A state moves one step at a time under one of 7 hidden systems, and each row is a state written as 22 numbers. Each run below is a few steps of one system.
path 1, S, 8 rows:
[[ 27   3   6  10 -21  -2 -29  14  20   2  14   6   7 -12  -4  -9  19  -2
   -4   7  -7  26]
 [ 19 -17  -9  -2  12   9  -8  -1  -9 -11 -13 -17   6  24  20 -23   1 -17
  -16   0  12  -6]
 [-15   3  11  11  -7   2   3  27 -15  12  27 -21  -7   3 -14  -7  -2   3
  -17 -16 -16   2]
 [ -9   1   8  -3   8  21 -25  20  17 -16   7  19  22   3  -3  -2   9 -10
   -1  13   2  10]
 [-10 -10   6 -23  13  14  16  -6  -8   5   4  -5   5  20  13 -13  -8 -16
    9  -9   7 -18]
 [-20  17  27  -4 -10  11  11  11 -10   5  11  -6  -6 -21 -16   6  -7   7
    4  10  -8  10]
 [ -8  -2 -13  -5  12  24   1   0   8 -21 -15  15   3  -7   6  13  14   1
   11  18   5  -4]
 [ -4  -7 -10  -8  -2 -10  25  -7  -7  22  -5   9 -17   7  -9  -5   0  -6
   11  -3  -3 -22]]
path 2, G (8 x 22):
[[  2  -4  -6  15  -4 -16 -11   6   6  10  20  -1   1   6  -4   4   5   2
   -2 -15  -7   0]
 [  8   4  16  -1   0  -4 -18  -2   7   1   2   6  14   1   1  -5  -5 -11
    3  11   8   9]
 [  1  -3   3  -6   8   1   1 -10  -2 -10  -1 -12  10   8  20   0 -14   6
   -4 -12   5   3]
 [ -9   2   6  -1  -7  14  -1  18   1  -6  10  -6   2  -5  -3  -2   2  10
  -11  -8 -10  12]
 [-11  -2  -6  -1   9   9  -8  10   3  -9 -12  17   5   6  -7   0   2  -3
   -6  10   3  -3]
 [-16  -2  -1   1   7 -12   5  -4  -4  11   6   5  -1  10  -6   5 -11  -1
    5  -9  -1 -14]
 [ -5  12  21  -7  -6   2   4  -6   2   6   8   0   2 -15  -2   6  -6   1
   15   7  -1   7]
 [  7  -3  -4 -17  -3  11  12 -10   4 -10 -15   4  -1  -6  13  -3  -2   9
    3   1   1   5]]
path 3, N:
[[ -5   1 -13  15  16  -9  -3 -19   2   0  -3   5   0   0   4  25   4  -5
   22  12  11 -18]
 [ 22  -7  -1  -6 -12  -8   5 -15  13  19  20  -1  -2   0  12  -5  12  -9
   24 -10  -3  -4]
 [ 28   7  16   8 -14  -8  -7  -3 -10   7  -6 -19  -8 -13  -2 -11   1  -7
   -7  16   3  16]
 [  8  -4 -24  23   4  -2  -3   2 -10 -16  -9 -20  -9  -3  10  12   5  19
  -19  -6  -5   4]
 [ -2 -12 -19  13   0  -3 -15  23  10   5  14  14   1  16 -11  -5  18  -5
   -9 -11  -9  -8]
 [  1  -2  13   1  15 -13 -23  -5   2   4   2   8  21  21   1  -6 -13 -23
    1   8  16  -5]
 [  1   4  21 -10   5   7   2 -12  -1  -6  18 -25  14   1  26   4 -14   2
    8 -14   3   8]
 [  5   0   9 -12 -13  33   8  21  -3 -11   1 -13  -5 -14   2 -16  13   4
  -10   6  -9  17]]
path 4, B:
[[-27   3 -12   7   4 -11  27  -5 -14  16   2   3 -21  -3 -16  19  -3  10
   11  -8  -7 -24]
 [ 11   8   3   5   2 -16 -11 -27  15   5  -1  13   6 -12   5  21   4  -8
   33  19  13  -2]
 [ 32 -13  -6 -16  -5  -5  15 -25  -2   5  -8 -16  -3   9  28 -17  -2  -5
    6 -12   7  -3]
 [ 13  11   7   8 -25  -5  11   5 -11   6   0 -22 -21 -26  -7  -1   1  20
  -12  -1 -15  19]
 [ 13  -5 -27  28   3 -10 -24   7   6 -16 -15   7   0  -1  -4  10  12  12
  -21   6  -1   9]
 [ -4 -14 -14  13   6 -29  -8   5  -4  22  10   7  -1  29 -14  -9  -7 -12
   -9 -19  -1 -19]
 [ -1  14  39   5   1 -11 -19  -2  -2  14  25 -13  16   0  -1   0 -14 -17
   12   7   8   8]
 [ 13  -5  10 -18  -1  29  -6   6  11 -21   9 -15  19   2  30 -14   3   2
   -4 -10   1  20]]
path 5, T, 8 rows:
[[-16   5  -2  21   1  -8 -15  20  -4   6   7   7  -3   1 -24   6   2   1
  -12   5  -6  -1]
 [ -8   0   6   3  15  -9 -15  -8   7   5  12   9  17  13   3   9  -5 -17
   17   4  11 -10]
 [ -4   7  25 -18  -1   8  16 -11  -6   6  13 -16   3  -4  13  -2 -12  -3
   16  -4   2   1]
 [ -2   7   6  -9  -5  29  12   6  -5 -19 -14  -8  -6 -21   4   1   5  12
   -4  15  -3  14]
 [ -7 -13 -28   0   4  13   5  17  -1  -7 -17  16 -10   8  -9  -5  15   2
  -12   2  -6 -11]
 [ -6  -2  -8  15  -3 -29  -3   2  -2  26   4  16 -11   7 -25   2   2  -9
    4   1  -3 -16]
 [  8   8   9   9   5 -21  -8 -28   6   9  11  -6   8  -4  12  20  -7  -6
   26   4  11  -3]
 [ 16  -2   9 -20  -7  19  14 -14   6  -9   8 -19   5  -8  32  -5   1   7
   11 -11   0  11]]
path 6, S (8 x 22):
[[ -2   0   8  -7  -6  -7  -6   2  16  18  17  22   7   5  -9  -4   5 -14
   19   0  -1  -5]
 [  7   7  22  -9   6   3   2 -18  -9  -1  -7 -12   6  -3  13  -2 -14 -12
   11  15  14   2]
 [ -1   4  -3   3  -7  18  17   3  -7  -7   5 -23 -15 -19   8  11  11  15
    3  -2  -9   4]
 [  6  -7 -20   1  -9   7   0  15   7   0 -15  22 -12  -3 -15  -9  20   1
   -6  11  -8   0]
 [ -5  -6  -8  13  15 -20  -6  -4 -12  11  -9   5  -2  19 -12   0  -9 -16
   -5   6   9 -19]
 [ -4  10  16  14   1 -14 -12  -6   3  11  30 -11   7  -4   3  18  -3  -1
   16  -6  -1   0]
 [ 25  -1   8 -16 -11  15  -2  -9  16  -7   2  -2   8 -11  21  -8  10  -3
   13   5   3  15]
 [ 12  -6  -6  -6  -6  13  19   5 -20  -4 -20 -19 -18  -1   2 -19   3   2
  -18   3  -2   2]]
path 7, G:
[[ -8 -12 -14  -2  11  12  -7  13   2 -10  -6  10   6  17   2  -6   4  -3
  -12  -3   0  -6]
 [-21   2   7   8   8  -8  -3  11  -9  11  11   1   1  11 -16   2  -9  -8
   -2  -4  -1 -10]
 [-12  10  18  -6   7   6   1  -9   3   0   7   2   9  -7   3  13  -6  -6
   22  11   7  -2]
 [  1  -3   5 -27  -5  14  20  -9   4  -2  -4   1   0  -3  14  -8  -5   6
    9  -8  -2   2]
 [ -5   2  -2  -3  -9  11  15  11 -12  -5 -15  -4 -16  -9  -9  -7  -1  14
  -17   2  -8   7]
 [ -6  -1 -21  17   4  -2  -1   6  -1  -2  -8  11 -11  -4 -13  13  14   4
    0  10  -4  -9]
 [  5  -3  -4   4  -3 -23  -3  -9   8  23   8  14  -3   7  -8  -1   3 -11
   16  -1   0 -12]
 [ 17   9  21  -4  -6 -14   1 -20  -4   9   0 -11   2  -8   8  -2 -13  -5
    9   6   7   8]]
path 8, N:
[[ -8 -12   4 -10  19   9  10   1 -25   1  -9 -18   2  28   7 -21 -15 -20
  -14  -3  12 -18]
 [-31   7  15   8  14  23  11  14 -18  -1  26 -26  -4  -3  -1  17   2  -5
   11   2  -4 -12]
 [  0  -9  -9 -14   7  36  13   4   2  -8  -8   6  -5  -2   8  -5  25 -18
   20  22   5 -14]
 [  2  -7  -2  -6   2  -8  26  -9 -24  22 -10 -11 -20  11  -6 -16  -4 -16
    4   3   4 -23]
 [ -9  12   3  24   5  -1   4  -3 -14   7  12 -19 -15 -17  -7  27  10  -3
   18  16  -1 -11]
 [ 24 -12 -24   3  -2   8   2  -9  13  -1  -3   5  -8  -3  13   2  30 -10
   19  10   3 -10]
 [ 24  -8  -2   9 -10 -25   0  -5 -11  26   1 -11 -14  10  -6 -19   2 -15
   -6  -2   1  -8]
 [  5   8   2  33   7  -9 -19  -2  -9  -5  11 -25  -1  -8   3  21   3   2
   -1   9   3   4]]
path 9, L:
[[  2  -8   4  -9  10  12   7  -2  -9  10   3  -5  -3  13   4 -13   9 -31
   16  12   9 -22]
 [ -5   6  15   5  -5   5  14   6 -16  19  15 -17 -15  -9 -12  -1   8 -14
   13  12  -3 -10]
 [ 13  -1  -5   3  -3  14   6  -1  -3   2  -7  -3 -13 -11  -1   0  24 -14
   15  26   3  -7]
 [  7 -11 -12   0   1  -2  13   0 -12  16  -4  -5 -17  11  -4 -14  11 -16
    2   2   0 -20]
 [  8   3   3  21  -5 -12  -5   5 -13  16   6 -11 -12  -5 -15   0   8 -12
    1  13  -1  -4]
 [ 22  -6  -8  10   0   3  -7  -4   0   1   6 -13  -3   0  11  -1  20 -13
    8   8   3  -5]
 [ 12  -7   1  -2 -10   4   6  10  -7  12   8 -12 -10   5  -2 -20   9  -9
   -6  -6  -5  -2]
 [  3   3   4  14   0   9  -8  15 -12  -3  -3 -12  -7  -3  -9  -5   7  -8
  -12  16   0   4]]
path 10, F:
[[-15  16   9   8  -8  12   1   8   9   1  16   7  -4 -29 -13  24  16   8
   22  16  -9   6]
 [ 12 -13  -4 -27   1   6  16 -16   7  11 -11  16  -1  10   9 -16   6 -20
   23   4   8 -15]
 [  7   4   3  11 -10 -22  15  -6 -25  17  -5 -25 -22  -5  -9  -4 -13   9
  -14  -7  -5  -1]
 [  6   6 -11  17  -5   6  -7  -4  12 -12   3   1  -4 -24   4  27  20  12
   15  13  -4   7]
 [ 17 -22 -21 -13   0   0   5  -4  12   8  -1  14   0  21  11 -19  14 -14
    7 -13   1 -14]
 [ 13   3   4  19  -6 -25 -10   4 -18  11  -7 -14  -9   3 -13 -10 -11   1
  -27   0  -1   7]
 [ -1   5  -4  20  11   6 -20  -3   9 -19  10  -8  13  -9  13  28   9   5
   10   8   4   6]
 [  7 -16  -3 -19  -3  15   0  11  11   3  14   6   9  19  11 -25  10 -13
    1 -16  -3  -4]]
path 11, L:
[[ 12  -1  -1   5 -13   7 -12  18   7  -2   6   0  -1  -6  -4 -10  14   4
  -13  -1  -9  16]
 [  0  -8  -3   0   9  10 -12  12  -4 -11  -7  -1   9  16   3 -12  -1  -8
  -18   1   5   1]
 [-19   2   7   9   7   6  -8  17  -3   0  20  -6   6   6  -5   5  -1  -2
   -2  -7  -5  -2]
 [ -4   3  13  -8   0  13 -11   6  13  -3   9  11  13  -3   1  -1   5  -9
   12   9   2   6]
 [ -9  -1  11 -19   6  14  11  -3  -4  -1  -3   0   5   6   7  -9  -9  -8
    6   0   5  -5]
 [-19   9   8  -1   0   9  13   4  -9   2   1  -1  -9 -12 -11   9  -2   4
    6   8  -4  -3]
 [  0  -1 -12  -1   3   1   4  -7   5   0 -11  16  -5  -4  -3   7   9  -3
   14  13   3  -9]
 [  2  -4  -2  -3   0 -18   7 -12  -3  16  -2   5  -5   8  -1  -2  -8  -6
    8  -5   2 -13]]
path 12, T, 8 rows:
[[ -3   6  23   1   9   1 -15   3  -7  -1   2  -5  12   5  -3  -5 -12 -16
   -3  13  10   5]
 [-20   4  10  -1  14  18   5   5 -12 -12   7 -17   6   2   8   8  -8   1
    1  -2   2  -3]
 [-15   4   9  -9  -2  26   4  19   2  -3   6   6   0  -6  -8  -3  10  -4
    5   9  -6   2]
 [ -9  -1  -4  -4   9   5   6   1  -8   2 -17  12  -6   4 -10  -3   0 -12
    3  18   6 -13]
 [-12   3  -7   9   4  -6  13  -6  -6  10   6  -2 -11  -4  -4  17   4   1
   14   0  -3 -16]
 [ 10   2   1  -4  -7   2   4 -10  13   6   6   6  -2 -11   5   6  13  -4
   23   8   0   0]
 [ 20  -6  -7  -9  -5   2  13 -13  -4   1 -14  -7  -8  -1  13 -10   3  -1
    2   3   3  -2]
 [ 10  -2 -14  13 -10  -4   6   5  -7   1  -4 -10 -16  -9  -3   2   9  13
  -11  -3  -9   4]]
path 13, F, 8 rows:
[[-10   0   4   7  -8  -8  23   4 -13  30  31 -20 -21  -2 -10   4   6  -3
   14 -16 -13 -17]
 [ 25   9   8   1 -18   4  -1  -4   5   6 -10   5 -12 -28  -9  -3  20  -9
   15  33   1  10]
 [ 13 -14 -24   3  12   0  18 -20 -12   0  -9 -18 -12  11  21   4   9  -6
   10  -3   8 -22]
 [ 11  -2 -11  22 -20 -12  -1  18  -3  17  17  -9 -20  -7 -16  -3  19   5
   -9  -7 -18   2]
 [ 22  -4 -12  13   6  -3 -22  -7   8  -7 -15  10   4  -1   4   3  16 -16
    6  27  13  -1]
 [  6 -13  -7   9   9 -10  -4  -3  -7   8  20 -21   3  23  14  -5  -1 -11
   -2 -20   1 -14]
 [ 12   6  13  13 -12   7 -20  19   0  -2  10 -12   1 -12  -7  -7  10  -2
  -13  11  -5  20]
 [ -3  -8  -8  -1  21  24  -5   2  -3 -20 -10  -4   8  10  15   1   8 -12
    1  13  10  -9]]
path 14, B, 8 rows:
[[ -7  -8  -2  11  14  17   0  10 -13  -2  29 -33   0  13  15   3  12 -13
    4 -11  -1 -15]
 [  3   2   9  -3 -16  21  -3  21  14  10  27   3  -2 -13  -8  -5  29 -10
   15   7 -12   4]
 [  8  -8  -8  -1   9  26  -1  13  -9 -11 -17  -2  -5   5   0 -14  18 -22
   -6  26   7  -7]
 [-21  -2 -11  13  10  12  17  12 -16   4  15 -17 -15   0  -6  14  12   0
    5  -3  -8 -20]
 [  2   2  -2   7  -2   5  -8   1  16   7  13  15   1 -10  -5  12  24 -13
   28  17   1  -7]
 [ 18 -11  -5  -9   6   9   9 -10  -7   5  -8  -9  -6  11  14 -16  10 -23
   10   9  10 -15]
 [  1   6   5   9 -10   9  17   4 -14   6  11 -29 -19 -18   1   7  10   6
    6   1  -9   1]
 [ 15  -3 -20  16  -6   6 -12   6  12  -8  -3   6  -5 -11   1   9  27   4
    2  11  -4   4]]

Which system made each of these runs?
path 15:
[[ -1   6   6   0  10  -4   4 -18 -14  -5 -23  -4  -2  -4   2   7 -15  -4
    3  20  13  -3]
 [  0  -2 -10   1  -7   2  14  -6   4   2  16 -11  -8  -7  12  11   8  15
   11 -18 -11  -2]]
 -> G
path 16:
[[  3  -5   0  10   5   9 -21  14   9  -6  20  -6  12   7   8   1  13  -8
    0  -4  -2   4]
 [ -1  -7   6  -9  -4  14   0  19   0   7  10   2   1  10  -6 -21   9 -15
   -4  -1  -4  -3]]
 -> B
path 17 (2 x 22):
[[ 15   5  20  -6 -18   4   6   2  -3   5  17 -26  -2 -12  10  -9  -3   9
   -4 -12  -9  20]
 [ 10  -4 -11   2   2  25  -9  14   1 -27 -21   0   1  -6   7  -6  13   5
  -18  15   1  14]]
 -> G
path 18 (2 x 22):
[[ -3  -3  -3  -5  -7   2   2  14  -1   3 -14  15  -8   1 -17 -14   0   1
  -13   4  -5   2]
 [-17   1  -2  10  17  -8  -8   0  -8  -3  -4   3   5  11  -5  10 -12  -4
   -3   3   6  -9]]
 -> S
path 19:
[[  1  -5  -6 -16  -5  -4  -3  -5  19  -2  -6  25  10   5   4  -6  -6   9
    0 -12  -2   7]
 [ -6   6   7   1  -3 -17   0   0  -6   2 -10   3   0   1 -10  -3 -22  13
  -17  -6  -2   9]]
 -> G
path 20, 2 rows:
[[ -8  10   3   5 -22  10  13  24 -14  -1  -4  -8 -22 -23 -21  -5   2  25
  -25   1 -21  17]
 [-13 -11 -30  12  19   5 -20  13   9 -20 -20  31   8  15  -9   7  10  -1
  -13  10   4  -9]]
 -> S
path 21:
[[  2   7  -8  10 -14   7   5   4   7  -4   3   1 -14 -27  -5  17  20  16
   11  10 -11   8]
 [ 16 -14 -29   9   4  -9  -4  -5   2   2 -20  15  -9  11  -1  -5  14  -9
   -3  10   6 -14]]
 -> B
path 22 (2 x 22):
[[  0  -7  -5 -21  -4   8  14  -4  11   5  -2  16  -1   4   3  -8   6  -4
   15  -4  -1  -7]
 [ -4   8  11  -3  -2  -6  11  -6 -14   6 -15  -2  -9  -8 -12  -2 -13  -1
   -2  14   3   1]]
 -> S
path 23:
[[-20   8   6  13  23  25  -8  12 -20 -23 -15 -12   1  -4  -4  13  -1  -7
   -8  31  11  -4]
 [-28  -9 -10  -1  12  24   9  20  -3   4  20   4  -4  11  -7   5  18 -12
   13  -3  -6 -25]]
 -> T
path 24, 2 rows:
[[  9  12  17   6  -3 -10   9 -24  -8   6  12 -29  -5 -16  15  16  -9   5
   17  -1   3   3]
 [ 22  -2 -11 -12 -22  14  20  -4   6  -4 -12  -4 -17 -20  11  -7  16  16
    3   0 -10  12]]
 -> L
path 25, 2 rows:
[[  9   2  23  -2  -6   3  -2   9 -14  17  12 -17  -4   3  -9 -21   2 -26
    0  12   2  -1]
 [ -4   7   4  20  15  14  -5   2 -19 -15  -4 -28  -3  -8   6  15   2  -4
   -3  20   7   0]]
 -> T
path 26, 2 rows:
[[ 12  -1  -2   8   5 -25 -14 -14   1   4 -14   8   6   8   0  -1 -12  -5
   -3   7  10   0]
 [  4   0   9   1   0 -15   0 -10  -4   6  12 -16   5   8  12  -1 -17   4
   -3 -20   0   4]]
 -> B
path 27:
[[-15   5   1  12  16   8  -2   2 -11  -9  -3  -8   0  -3  -1  16   0  -4
    4  15   6  -7]
 [ -2  -5  -8  -4  -2   1   6  -2  12  10  14  11  -1   1   1   4  14  -4
   20  -5  -4 -10]]
 -> L
path 28:
[[ 11   0   4  -6 -17  22  17  13 -10   2  -2 -17 -18 -15  -3 -16  16   1
   -7   7 -10   7]
 [  7  -5 -24  22   5   4 -10  13  -7  -9 -21   4 -12   0 -10   2  18  -4
  -15  20   1  -5]]
 -> T
path 29, 2 rows:
[[  6   9 -11  12  -4  -8  11 -24   0  -1 -10  -4 -17 -27   4  29   8  14
   23  14   0  -3]
 [ 30  -8 -25   5 -22 -17   5  -8  15  17  -2  13 -18  -8  -2  -4  23   5
   10  -4 -10  -1]]
 -> N
path 30:
[[-16  -9 -17 -14   3  10  22   4  -7  -8 -19   9 -10   8  -2  -6  -8  15
  -13 -12  -5  -7]
 [-30   7   6   1   1  -6   6  10  -2  14   8  18  -6  -1 -26   8  -5  -1
    9   3  -7 -11]]
 -> N
path 31, 2 rows:
[[-11   6   3  26   5  -8 -18  20 -11   6   2   2  -4   0 -26   4   4 -11
  -11  18   0  -4]
 [ -8  -6  -1  10  21   1 -18   0   5  -3  21  -5  18  20  13   9   2 -16
   10  -6   8 -13]]
 -> B
path 32, 2 rows:
[[  6   2 -19  36  -1 -31 -16  -6   4   9  11  -4  -9  -4  -6  25   9  11
    3  -7  -6  -3]
 [ 28   0   9  -1 -12 -20 -23 -11  25  14  13  14  16   0   6  -7   4 -14
   16   1   5  11]]
 -> G
